Rotation paths and how fast each direction turns (degrees each step)
Each turn is a multiple of 5 degrees from 10 to 175, or 0.
Each row of a path follows its step; steps can be skipped.
Rotation 1:
step 3: [-0.78 -0.97  0.48  4.37 -2.36  1.04 -3.31  1.32 -2.40  0.34 -0.36 -0.04
  1.80 -0.41 -3.04 -2.56 -1.91 -1.18  0.35  0.71 -2.02 -0.96  0.24 -1.71
  2.86 -0.57 -3.45 -1.18 -1.84  2.12  1.17 -1.36 -1.65 -0.85  0.89  1.05
  0.12  0.88 -0.42  1.82 -0.51 -1.16 -2.25 -0.75 -1.74  0.34 -1.12  0.37
  1.27  1.32  1.40 -1.07 -1.71  0.27]
step 4: [-0.94  1.40  3.37 -0.69 -0.28  0.16  0.70 -1.26  1.37 -2.37  3.76  1.33
  2.19  0.08  3.69 -1.84  1.78 -1.03  0.30 -1.83 -0.26 -3.30  1.47  0.48
 -2.01  0.08 -2.91  3.51  1.16 -1.71  1.05 -0.31  0.79  0.14  0.98 -0.75
 -0.63 -0.43 -0.48 -1.95  2.04 -0.12  1.55  1.25 -0.38  1.45 -2.53  0.10
 -0.30  0.24 -0.55 -2.34 -1.24  1.20]
step 5: [ 2.53  0.50 -1.99  1.34 -0.76  0.15  0.80  1.22  3.28 -1.21 -1.21 -1.70
 -4.12 -1.14 -2.48 -0.24  0.28 -1.97  0.41  0.18  0.09  1.70 -3.92  0.42
 -0.27 -1.35  0.61  0.59  1.83  1.65  1.90  0.66 -0.07 -1.95 -0.77  1.92
 -2.08  2.19 -1.83 -2.23  1.96  2.37  3.30  0.24 -0.27  0.68 -0.62  0.57
  1.23  0.25  0.08 -1.08  1.30  1.22]
step 12: [-1.47 -1.40  3.18  0.41  1.12 -1.77 -1.61  0.17 -0.19 -0.83  1.77  1.08
 -2.12 -0.01  0.59 -2.13 -0.98 -0.11  1.49 -0.27  3.69 -0.85 -1.73 -0.10
  2.25 -1.69 -1.98 -2.13  0.92  1.60 -0.76 -1.25 -0.12 -1.33  2.57  0.25
 -2.25  0.50 -0.29  0.55 -4.53 -0.14 -1.20  1.42 -1.22  1.10 -1.86  2.38
 -1.35  0.43 -3.13  1.24  1.86  0.29]
step 16: [-0.09 -0.34  2.16  1.39 -1.76  0.70  0.29 -2.48 -1.37  0.35 -0.40  1.95
  0.74  0.29 -0.52  1.02  3.47 -0.91  2.34 -1.08  0.05  2.10  1.17  0.33
 -0.30  1.40  0.04  4.50  0.20 -1.00 -1.09  3.42 -1.68  0.43  1.19  0.88
  0.53 -0.46  2.73  0.92  2.37 -1.99 -2.47  0.85  1.39  0.58 -3.53  1.96
 -1.31  2.07  0.43  1.47  0.33 -0.44]
step 17: [ 3.03  0.76  0.59  1.57  1.69  0.79 -1.14 -2.11 -1.58 -2.84 -2.00  0.42
 -2.79 -2.82  0.62  1.13  1.08  0.57 -0.25  0.74  1.57 -1.10 -1.40 -0.29
  0.92 -1.24 -0.74  1.17 -0.49  0.95  0.90 -2.48 -0.89 -0.40  1.20 -1.82
  1.56  0.31 -3.11  1.35 -1.00  3.27  3.74  0.34 -1.40  0.67 -1.20 -1.17
 -0.31  2.45 -0.28  2.21 -2.92 -0.07]
step 21: [-4.49 -0.66  1.84  1.94 -1.44 -2.91  0.82 -0.54  1.25 -1.41  0.15 -1.28
  0.95  0.42 -0.52 -3.79  2.43  0.65  0.44  2.24  1.18 -0.71 -1.36  0.74
  0.54  1.37 -3.20 -1.40 -1.95 -0.93  1.27 -0.35  1.81 -2.52  0.22  0.90
  0.04  1.77 -0.98  0.45  2.25 -0.91 -0.32  1.74  2.68 -1.17 -2.90  0.73
  1.58  1.63  1.25  0.65 -0.28 -1.81]
step 34: [-0.62  0.91 -0.98  4.68 -1.45  0.76  0.30 -1.31  0.48 -1.82 -1.69 -0.65
  2.03 -1.58  0.68  1.14  1.89 -2.98 -0.07  2.49  1.79 -1.04 -0.11  0.32
  1.22 -1.73  2.03  1.07  1.82 -2.10 -0.19  1.54  1.88  3.50  0.16 -2.73
  2.77 -2.91 -0.56 -0.49  0.65 -1.48 -0.14 -0.58  0.11  1.50 -0.28 -1.22
  0.27  0.67 -0.14  3.41 -0.31 -1.47]
Speeds:
[ 0.01 -0.05  0.40 -1.19 -0.35 -0.14 -0.78  0.32  0.02 -0.28 -0.61 -0.42
 -0.48 -0.05  0.25 -0.57  0.45 -0.31 -0.46  0.43  0.47  1.04  0.10 -0.44
  0.32 -0.32  0.57 -0.26 -0.94  0.04 -0.08 -0.14  0.17  0.42 -0.30  0.51
  0.35  0.29 -0.52  0.48 -0.07  0.58  0.48  0.19  0.02  0.62  0.39  0.52
 -0.22  0.28  0.61 -0.52 -0.31  0.84] : 120
[-0.77  0.53 -0.51 -0.14 -0.32 -0.32  0.06 -0.35  0.03 -0.39  0.05 -0.39
 -0.78  0.35  0.28  0.64  0.48  0.47  0.28 -0.68 -0.16  0.40  0.15  0.02
  0.48 -0.38  0.07 -0.67 -0.68  0.21  0.27 -0.06 -0.72 -0.42  0.08  0.44
 -1.08  0.09  0.45 -0.16  0.39 -0.48 -0.08  0.44  1.04  0.81 -0.68 -0.24
  0.64  0.24 -0.44  0.39  0.14  0.14] : 155
[ 0.22  0.63  0.69 -0.09  0.21 -0.35 -0.09  0.21  0.89 -0.04  0.18  0.25
  0.69 -0.19  0.47  0.78  0.30  0.15  0.13  0.34  0.11 -0.65 -0.81 -0.34
  0.41 -0.91  0.00  0.29  0.20  0.52  0.15 -0.57 -0.68 -0.19 -0.17 -0.01
  0.82  0.03  0.25  0.61  0.61 -0.30  0.08  0.22  1.11 -0.34  0.86 -0.41
 -0.12  0.31  0.03 -0.62 -0.30 -0.15] : 110
[-0.43  0.45  0.00  0.24  0.29 -0.57 -0.03 -0.16 -0.36  0.17  0.39 -0.45
  1.17  0.22 -0.58  0.15 -0.07 -0.05 -0.75  0.29 -0.28  0.92  0.17 -0.19
  0.78  0.57  0.59  0.26 -0.28  0.17 -0.70  0.19 -0.05 -0.51 -0.68 -1.02
  0.40  0.18 -0.22  0.03  0.32 -0.72  0.30 -0.37 -0.09 -0.08 -1.04 -0.19
 -0.09  0.55 -0.05 -0.01 -0.71  0.04] : 55
[-0.58 -0.60  0.50  0.09 -0.55  0.46  0.12 -0.20 -0.50  0.01  0.53 -0.04
  0.58  0.85 -0.06  0.05  0.13  0.44 -0.21  0.53 -0.44  0.28  0.38  0.28
 -0.77 -0.45  0.05  0.01 -0.45 -0.57  0.07 -0.07  0.05 -0.41  0.67  0.42
  0.72  0.71  1.21  0.12  1.05  0.29  0.06 -0.35 -0.10 -0.24  0.37  0.58
  0.65  0.37  0.52  0.35  0.20 -0.10] : 145
[-0.67  0.26  0.23  0.47  0.30 -0.27 -1.02 -0.11  0.54  0.37 -0.33  0.32
  0.77  0.17  0.40  0.08  0.38  0.13 -0.05  0.00  1.00 -0.44  0.60 -0.54
 -0.89 -0.85  0.01 -0.37 -0.52 -0.63 -0.53 -0.17  0.10 -0.46  0.06 -0.62
 -0.58 -0.32 -0.52 -0.40 -0.15 -0.07  0.56 -0.20 -0.58  0.52  0.08  0.12
  0.23 -0.11 -0.32 -0.33  0.63 -0.63] : 130
